A hidden rule labels the rows of this table. It goes by one to three of the table's principal directions, not those with the most spread.
[-37  -9  11 -13   5  -2   0  -1 -15 -13   6 -35  -5   8  14  10   2 -35
 -12   1  -4   8  -2   0   1 -10  11  -3  15 -32 -40   3   0  21  16 -15
   2] E
[ 12  -9  33  18 -30 -12 -21  43  -3  34  42  19 -22 -46  -9 -28  24  35
   6 -10  -3  -1   3 -23 -26   3 -66 -39  -5   6 -12 -47  12 -17  32  -5
 -35] E
[-10  13  31   0  -4 -10   6  15   4 -37   8 -30   4 -24  26   9   5 -32
  13   2   7  -8  20   2 -17 -26   5 -28  12 -19 -10  12  14   4  24 -37
  -2] C
[-14   3  30  -3  -7  11   3  15  26  -4  47  18   5 -35  18  22  11   1
   3 -17 -14 -15  21 -10 -16 -13  -8 -28  20 -10 -41 -27  21  -5   8 -27
  -9] A
[ -7 -17 -43 -23  19  -1  20 -54 -20  -4 -24  22 -24  62  13  25 -24 -17
 -10 -18   3  -5 -10   2  61  18  31  47 -22 -17  29  12 -52   4 -31  14
 -13] E
[  2  13 -36   4  -2  36  -7 -13   5  24 -23  15  14  24 -28  -2   6  13
 -23  10  -7   7   6  16  16  20   9  31  12  11  10  21  12 -17 -24  14
  30] B
[ -8   8 -31   0  13   9  16 -38  -1 -14 -22  -3   4  30  -1  19 -15 -14
   1   7  -8   6  -6  11  25   4  39  29   9   1   5  24 -10   7 -30  12
  15] G
[  9  62 -13  -6  -6  77 -14  22  58  18 -24  -3  75 -13 -38 -45  50  27
 -44  37 -13  17  10  40 -82  -5 -13  -6  16  23  22  43  76 -48  -6  13
  94] A
[ 17  -2  -7 -20  16  11 -15   9   1   3 -22 -18  21   2 -30 -33  13  20
 -10  33  11  13 -23  10 -49   2 -19  -5 -14  19  21   3  15 -11  -7  26
  35] G
[-48 -25   8 -26  23 -13  -3 -39   4 -31  46 -27 -19  14  -8  27  13 -10
   8   0 -41  29 -32   2 -13  -9  13 -45  21   6 -58 -37   3   6 -28  13
  -1] F
[ 46   4  14   7  -1 -17  -8  23   7  -3  -9   0  12 -29 -14 -39  15  37
  26  18  15  -4  -6  -3 -54  -3 -37 -26 -30  35  49  -7  11 -20   7  14
   6] G
[ 14  25   0  23 -15  19  -6  14  18  17   0  19  18 -26 -25 -16  20  26
   6   9  -9   0  11   7 -19   3 -16  -6  13  21   4   5  30 -23  -9   1
  20] G
[ 40  -6 -51   9   2 -11  -3 -10 -39  16 -75 -10  -9  56 -11 -24 -36   0
 -14  15  41   5 -12  10  48  27  17  63 -37  10  82  45 -41  10   2  29
  -2] G
[ 39  28   9  62 -38  -7  -6  34  12  38   5  38   1 -50 -20 -25   8  43
  27  -7  -4  -5  14  -9   1   7 -31  -7   4  36  16  -6  19 -17   8   3
 -19] F
[ 16  32  -5  21 -15  24 -20  21  16  11 -15 -16  28 -19 -40 -33  25  24
  -6  33  -4  20   2  20 -40   0 -16 -15  18  32  13  21  47 -25  -1  10
  40] F
[  4  24  22  28 -37  32 -13  38  37  26  48  24  20 -54  -3 -11  38  38
  -3  -4 -25  -6  38  -6 -45   2 -38 -33  26  14 -25 -23  53 -30  23 -17
   6] D
[ 15   5 -27  -6   8  14   6 -20  11   9 -15  21   8  22  -7  -4  -4  17
  -8   2  -2   1  -8   6   3  12   7  21 -14  15  31   7  -8 -12 -21  24
  12] B
[  8   6   3  20  -7  -3  -9  -4  15  15  12  37   8 -12 -28 -20  23  45
  16  -6 -25   5 -11   5 -16  11 -15 -13  -7  28   7 -13  13 -18 -28  20
  15] F
[ 30 -13  -2 -12   4 -13   1   4   1  -1   0  12  -9   7  16  -7 -17  15
  -1  -6  20 -10  -6  -9  -2   4 -10   1 -33   9  42 -11 -22  -2  11  11
 -21] A
[ -9   4  19  26 -24  -6  -9  18  -5  19  27   8 -13 -34 -14 -13  26  15
  14  -4 -18   5   5 -11 -13   0 -35 -26  15   1 -28 -23  17 -12   9  -8
 -14] F
[ 20  12   5  19 -16  -6   6  11   6   1  10  -3  -5 -25  10  -9   6  11
  17   4   0  -1  10 -11 -20  -5 -22 -16  -3  14  14  -9   7 -12  19  -1
 -19] B
[ 14  21   0   3 -11  34 -31  33  24  20  -7 -29  43 -15 -38 -45  46  36
 -22  35 -10  21   6  20 -76   5 -34 -26   7  37  10  10  58 -32  15  15
  55] G
[ -9  -6  -6 -15  11   4   5 -18   4 -13   4   6  -1  16   7  14  -7  -6
  -4  -5  -3  -2  -3   3   8   1  16   5  -2  -7  -1   0  -8   2 -13   1
   4] A
[-37 -49  13   1  10 -58  26 -30 -51 -23  21   5 -63  17  48  61 -48 -53
  32 -44   4 -22  -1 -33  93  -3  36  22   3 -51 -51 -26 -69  56   0 -29
 -77] G
[ -13   22   73   80  -64  -33  -13   85  -20   24   41  -13  -25 -103
    8  -15    6  -17   30  -12    5   -4   29  -29    8  -27  -43  -39
   50  -29  -76  -18   33   27   68  -58  -56] F
[ 13 -18 -70 -25  35 -12  39 -85 -18 -19 -49  32 -24  93  28  36 -55 -18
   0 -21  11 -10 -21   4  86  24  65  76 -45  -5  71  28 -81  14 -50  35
 -18] B
[-47 -12 -31 -26  20  22  11 -47 -11   3 -10  14  -6  53   1  37  -7 -31
 -27 -17 -18   1  -3  11  55  13  41  42  15 -34 -33  13 -22  11 -37  -1
  16] E
[  16   13   46   13  -33   11  -27   58   37    7   64  -15   16  -72
   -3  -41   52   50    5   18  -17    9   16  -13 -109  -12  -74  -81
    7   28  -12  -46   63  -36   49   -4    1] B
[-40  13  23  13 -23  20   0  21   1   5  31  -6  -5 -30  14  22  10 -31
 -12 -11 -12  -5  29  -7  12 -13  -3  -8  47 -41 -67  -4  24   7  23 -42
 -10] A
[-49 -64 -27 -70  52 -13  17 -85 -21 -42  20   9 -32  80  24  58 -15 -23
  -2 -24 -22  -6 -23  -4  39  16  42  17 -20 -29 -19 -29 -58  15 -53  13
  -8] E
[ 51 -17 -41 -12  18 -12  -4 -26   5  15 -34  29   8  54 -10 -31 -15  54
  -6  -1   9   5 -30   9  -2  32   3  28 -67  46  95   5 -35 -10 -22  61
  10] E
[-23  16   2  -2   6  20  -3  -8  10  -6   2 -13  17 -12 -27   0  29  -4
   3  18 -22  13  -2  13 -27  -8   0 -15  29   4 -34   6  32 -13 -23  -3
  36] F
[ 19  22 -29  -1   9  34 -10   9  -4  22 -69   4  38  19 -40 -21  -4   0
 -26  25  27  -2   2  28  11  11  17  50   1   6  32  54  13  -5 -22   8
  56] B
[ -6  -5  -2 -20   6  23 -12   7   8  12   7  -5  12   2 -13  -8  15  10
 -21  10  -3   6  -3   2 -28   4 -15  -5   3   1 -12 -11  16 -10   2   8
  19] B
[ 14   0   2   5   4  -8   7 -11  14  -5  10  24   2  -8   0  10   3  18
  23 -10 -10 -10   5  -3  -2   2   1  -9  -7  21  10 -11  -2 -11 -18   2
  -5] B
[ -7  18  25   8 -20  16   3  30  20  18  35  22  -4 -45  12  -3   3   0
 -10 -10  -1  -5   4 -15 -14 -17 -25 -18  17 -19 -32 -22  17  -4  22 -15
 -20] D
[-25  -2   2 -18   6  26  -4  -5  19  12  21  12  14   3  -6   6  21   7
 -20  -7 -23   3   0   4 -17   3  -3  -6  11  -5 -34 -14  16  -8 -10   3
  21] E
[ -60  -85  -30 -104   70   10   -7  -72  -26  -15   19  -12  -15   87
   -8   36   10   -7  -31   -1  -25   10  -43   -2   -8   25   13   12
  -21  -23  -46  -49  -41   10  -53   36   25] B
[-26 -15 -12 -36  16  34  -7 -18  13   0  23  -8  13  19  -7  16  26   7
 -22   7 -25   5   6   5 -29   9  -3  -8  13   1 -31 -19  18 -16 -14   6
  28] B
[ 47  40   4  21  -5   3   1  14  25 -16 -29   4  33 -31 -21 -25  18  22
  28  22  11  -7  15  18 -39 -10  -9 -18  -8  41  57  31  31 -34 -10  -4
  31] G
[-13 -40 -11 -27  32 -42  25 -41 -44 -34 -21 -16 -37  41  30  38 -42 -47
  20 -13  20 -13 -16 -14  57  -3  36  30 -19 -31   1   0 -64  37 -14  -5
 -36] B
[  7  10  16 -14   2  23 -13  19  36   1  17   8  34 -16  -9 -12  24  26
 -12   5  -8  -2   9  11 -50  -3 -14 -27  -1  19   1  -6  35 -21   1  -1
  33] C
[ 85  30  18  63 -44 -18 -29  76  13  16 -24 -18  32 -52 -12 -73   2  61
  18  31  34   2  18   3 -61   4 -41 -21 -27  59  84  22  38 -12  58  13
   4] E
[-26 -41 -22 -42  23   7  -9 -36 -18   1   9  -7 -12  47 -11   8  22   8
 -14   1 -21   8 -11   0  -8  22  -8   3 -13  -4 -10 -23 -15 -10 -21  19
  13] F
[-19  -2  24   1   0 -10   4  10  -6  -8  12  -8  -6 -20   8  13   1 -22
   9  -7   0  -6   5  -7   5 -14   1 -12  15 -19 -36  -7   2  13   8 -23
 -10] B
[  9  35 -10  31   0   1  16  -4  -4  -1 -56  25  19  -1 -12   5 -27 -22
  11  -2  18 -13   5  18  54  -6  46  49  11 -10  16  58  -6  17 -30 -14
  22] F
[ 34  11 -39 -21  13  30  10 -25  39   4 -11  28  24  34   9  -3  -9  32
 -22   0   0  -2  -4  11 -15  14  13  20 -31  31  63   8  -5 -24 -16  36
  19] D
[ 10  23  25  10 -14   4 -10  34  14 -17  -2 -23  19 -28   4 -13   5  -7
  -2  13  15  -2  17  10 -27 -18  -4 -24  10   0  10  20  30  -4  27 -24
  13] C
[ 31  45  17   5  -5  43  -8  31  65   8  12  24  60 -51 -27 -21  40  44
   1  17 -12  -7  21  17 -78 -11 -24 -36  12  46  11   2  66 -45 -10  -1
  53] D
[-11  10  -5  -1 -13  38  -8   9  22  28  23  18  14  -7  -7   0  22  17
 -26  -4 -20   2  16   1 -15   9 -15  -1  18   0 -24 -11  26 -19   3   0
  14] D
[  -8   12   28  -19    3   44  -24   18   66    2   59   11   52  -41
  -30   -7   67   54   -5   11  -47    5   18   15 -101   -3  -34  -69
   23   44  -38  -36   77  -48  -15    0   58] B
[-17  21   6  15 -18  21  -9  12  11   9  10  -9  13 -15 -11 -10  27   1
 -11   7 -18  12  12   9 -19  -3  -9 -13  25  -3 -23   8  33 -13   8  -9
  20] E
[-10   6   7  -5  -1  17 -12  19   4  16  -5 -12  15  -5 -13 -12  11  -4
 -21   8   1   8  -1   8 -15  -3  -8  -2  11  -5 -19   6  19   0  10  -3
  20] E
[ 14 -18  -9 -16  28 -40  27 -19 -44 -31 -54 -23 -20  24  25  11 -44 -47
  23   5  44 -17 -16 -10  39 -11  28  38 -29 -26  33  25 -57  35  -1  -4
 -23] B
[  2  -1 -34  17  -5 -13  14 -31 -27   4 -26   5 -26  34   7   2 -25 -10
   3  -4   3   7 -12  -3  50  13  20  40 -10  -9  27  17 -36  12  -9  18
 -22] G
[-12  18  -1  11  -6   4   9  -4  -1   0 -10   6  -1  -1   1   5  -3 -19
  -2  -6  -2   1   2   6  23  -7  14  12  12 -15  -7  19   0   4  -5 -11
   2] E
[-21 -19 -18 -13  30 -37  30 -61 -25 -33 -13  -2 -32  40  16  34 -31 -35
  26 -14  -8   5 -32  -4  53  -5  45  20 -10 -13  -3   2 -53  27 -39  13
 -24] F
[ 11 -25 -64  -7  17 -18  37 -53 -28  -4 -40   8 -37  86  60  46 -99 -40
 -23 -26  34  -7 -18 -12 117  19  81  93 -30 -25  46  26 -92  57   2  28
 -57] D
[-29 -39  -7 -35  26 -28  34 -43 -28 -34  10  -5 -40  39  61  54 -46 -54
   5 -29  10 -18  -7 -23  57  -7  40  28 -14 -51 -19 -14 -65  42   2 -12
 -50] D
[ 11 -13   8 -14  10 -21  12  -1  -8   0  -6  17 -15   6  20   9 -19 -12
   6 -22  18 -18  -5 -11  25  -4   1   9 -26 -11  16  -6 -34  11   5  -6
 -27] A
[ -3 -19  24  -7   2 -23   4 -11  14  -8  55  31 -22 -20  11  16  14  23
  29 -27 -24  -8  -3 -18 -12  -3 -22 -43 -10  13 -15 -52  -8 -13 -10  -1
 -33] E
[  6   3   7  12   1 -24  10  10 -21  -5 -27 -15  -8  -4  11  -6 -28 -26
   7   2  25  -1 -12  -5  23 -12  14  18  -6 -17   7  19 -20  29  14  -4
 -16] B
[  1  10   3  25 -10 -23  16  -8 -13  -7  -9  10 -19  -6  12   8 -13 -17
  22 -15   3  -6   4  -4  37  -6  12   9   0 -11   8  12 -19   8  -2 -13
 -25] F
[  -8   46   68   56  -56    6  -16   98    3   45   21  -13    9 -104
   -9  -40   34  -14   -1    1    8   -1   28  -14  -33  -33  -61  -39
   45  -26  -65   -2   58    1   70  -52  -14] E
[ 14   1  17  47 -44 -22  -9  32  -8   7  32  -3 -25 -31  22 -10  -9  16
  14  -8   2   0  19 -20   6   3 -22 -18   5   2   4 -17   4   7  46 -11
 -49] E
[  8 -16 -41 -68  55  28  -5 -39  11 -11 -46  -9  35  67 -27  -2   2   6
 -32  23   9   8 -28  30 -21  14  25  25 -31  23  43  22  -9 -14 -46  38
  64] B
[ 29   4  54  31 -45  -7 -31  92  -3  45  33  -4  -6 -82  -9 -45  27  29
   2   3  21  -9  23 -26 -49  -8 -86 -47   4   6 -15 -37  35 -14  71 -25
 -32] B
[-28   5  33  17 -20   9  -7  25   8  22  44  19  -3 -48  -7   7  29   4
   7 -15 -25  -6  19 -13 -10  -7 -29 -26  35 -14 -68 -31  28  -6   7 -27
  -9] B
Here are more rows. What is the label of each one?
[ -2 -25 -31 -23  25 -21  12 -46 -27 -24 -31  -7 -19  60  13  15 -28 -19
   1  -5  11   1 -19   5  42  12  36  33 -29  -9  37  17 -48  16 -22  17
  -7] E
[  29  -45  -32  -24   34  -62   45  -63  -33  -49  -23   11  -49   62
   69   47  -78  -29   35  -29   34  -28  -16  -24   78    6   54   47
  -61  -12   70   -1 -102   40  -11   15  -71] D
[  1 -17 -42 -46  46  -7  17 -69  -9 -47 -42 -10   1  74   4  19 -16 -16
   3   8   5   2 -23  22  18   8  48  27 -34   5  57  29 -39  -2 -49  24
  27] E
[ 26  18  -9  40 -37  -2  -2  31  -4  45 -13  25 -13  -2  14 -24 -29  11
 -23 -18  21   1   1  -8  42  11  -7  31 -13  -5  33  13 -17  12  38   9
 -36] C
[-26  19  25  -5 -15  38 -14  25  30 -12  38 -27  29 -33   0   3  44  -2
 -14  14 -22   3  35   9 -60 -13 -18 -43  40  -6 -44  -4  62 -23  22 -32
  33] A
[-18 -17   0   4  -2 -11  -1  -6 -20   2  10  -8 -20   4   3   8  -6  -9
   4  -3  -6   5  -6 -10  16   4   1   4   9 -13 -26 -13 -12  15   1   0
 -18] G
[ 52   3  10  40 -25 -35  -8  30 -14   9  -6   0 -16 -34  -6 -39  -5  35
  33  11  21   0  -3 -16 -17   3 -40 -17 -25  31  51 -10  -5  -8  26  12
 -34] F
[ -8 -28 -13 -17  16 -21  13 -29 -18 -14   1  -4 -25  33  24  23 -29 -17
   3 -13   5  -2 -14 -10  34   5  23  17 -15 -13   3 -10 -41  22  -5   9
 -28] B
[  6 -12  -2   2  -2 -23  16 -10 -11 -16   6   7 -29  11  39  21 -41 -19
   6 -19  18 -11  -2 -15  42  -4  20  14 -13 -19  16  -4 -37  23  14  -6
 -46] A
[-18  -4  11 -12  16   0  11 -17  18 -13  21  25   1  -3   8  39 -12 -12
   8 -22 -11 -12   1   1  25  -9  29  -5  15  -3 -34 -11  -5   9 -27 -14
  -4] B
[  7  12  41  14 -15 -29  12  38 -17  -2  -6   3 -19 -42  24  -4 -13 -36
  16 -17  33 -22  10 -16  20 -27 -18  -8  -4 -36  -2   6 -15  14  36 -42
 -39] C
[-53 -13 -12 -46  28  42   3 -35  25   4  22  24  24  35  -2  31  18  -4
 -36 -16 -38   0  -3  13  -3   9  28  14  15 -21 -54 -10   8   0 -39   6
  43] C
[-30   2  32  35 -39  -5 -17  51 -30  35  14 -10 -23 -34   0  -9   2 -25
 -16 -13   7   2  16 -13  32  -4 -23   1  33 -44 -58  -3  10  23  47 -37
 -30] E
[-32  47  26  -9  -4  47  -4  29  27  -4  -8 -23  44 -33 -17  -9  42 -32
 -24  18  -7   3  22  25 -43 -28  -5 -20  42 -25 -42  35  60 -19   7 -38
  60] C
[ 69 -14 -31   3   3 -12  -3 -19  17  22  -9  65   3  24 -11 -27   2  82
  17 -14   0 -13  -8  -2 -11  38 -24  10 -69  62 103 -18 -26 -37 -27  50
  -5] E
[-13  -9   7 -10   9 -13   7  -8 -16 -27  -5 -26  -8   7  15  15  -5 -30
   9   3   7  -4   6  -1   7  -9  13  -2   4 -18  -9   8  -9  12   6 -18
  -5] B
[  26  -59   13   31  -12  -99   10    0  -63  -27   18  -27  -75    3
   59    6  -66   -6   52  -17   31   -6  -20  -49   46    4    0    1
  -42   -9   27  -39  -77   60   49   10 -111] G
[ -74   -2   59  -11   11  -17    7  -10    3  -35   57  -14  -13  -43
   -3   39   41  -43   33  -18  -45    3    1   -3  -12  -36    0  -65
   51  -29 -112  -31   25    4  -21  -48    0] F
[  9  62 -10 -10  -1  59  -5  27  33   1 -51 -41  63 -10 -23 -43  29 -15
 -41  47  15  18   6  36 -66 -21  -2   3  15   2  27  63  58 -27  15   0
  79] A
[ 36 -54 -61 -65  80 -35   8 -79 -38 -28 -90  -7   2 107 -30   7 -27   4
  15  13  27  -4 -46  23  32  31  45  53 -76  41  94  28 -74   4 -76  55
  35] F
[ -7   6  11  -5   2  10  -8  12  14   3   4  -7  20  -7  -7 -11  15   6
 -10   4  -8   5  -2   7 -28  -4  -4 -12   3   4 -12   1  19  -2   4   2
  23] E
[ 51  39   4  57 -44   3 -22  60   2  29 -30 -18  20 -40 -21 -62   8  31
  -1  30  25  11  13   5 -34   2 -36  -3  -3  29  51  30  35 -13  46   6
   8] G
[ -59   10   55    5  -37   43  -35   58   24    6   77  -42   26  -61
   -2   -6   70    1  -27   11  -41   11   46    0  -83  -14  -46  -69
   66  -26 -106  -29   89  -17   52  -48   30] C
[ 11 -38  36 -48  39 -44   1  -4   7 -19  24   0 -10  -5   6   6   8   7
  26 -19   3  -9 -29 -11 -31 -15 -21 -52 -41  24   3 -47 -24  -2  -8   7
 -19] E
[-19 -37 -46 -56  35  13   6 -50 -14  -4 -19  -3  -7  88  20  17 -26 -14
 -45  -8   4   6 -24   7  31  23  37  48 -32 -23  23   6 -47  16 -16  32
   9] C
[ 11  25  20  32 -32  29 -26  46  32  45  36  24  22 -61 -40 -33  44  54
  -2  10 -24  10  10  -2 -55   3 -54 -38  26  34 -28 -28  59 -34   8   5
  17] G
[ -7  52  17  24 -22  14   8  34   1  -2 -34 -26  16 -26   7 -15   1 -48
 -14   9  21   2  18  15   7 -28   8   7  25 -33  -3  55  24   5  32 -37
  15] C
[-33  29  36  16  -7   8   7  17  17 -11  15  -3  17 -42   1  13  10 -29
   7  -5 -14  -1   9   6  -4 -28  14 -19  42 -23 -61  11  32  11  -1 -34
  15] E
[ 53   2  13  18 -18 -15 -12  35  17  -7   4 -11  21 -19  19 -35   6  44
  12   9  15  -9  20  -3 -55   6 -25 -24 -36  36  65  -1  15 -12  43   7
  -2] C
[ 31  10  29  34 -36 -28 -17  69 -31   1 -11 -63 -17 -51   8 -62 -12  -5
   3  41  46  18 -13 -20 -47 -22 -51 -24  -7 -12  24   3  12  17  80  -1
 -33] B
[  3   9  11  35 -25 -10  11  10   8   8  29  21 -16 -29  24  16 -11   3
  18 -21 -10  -9  17 -18  22  -3   0  -4  14  -2 -18 -16  -2   8  16 -13
 -39] B
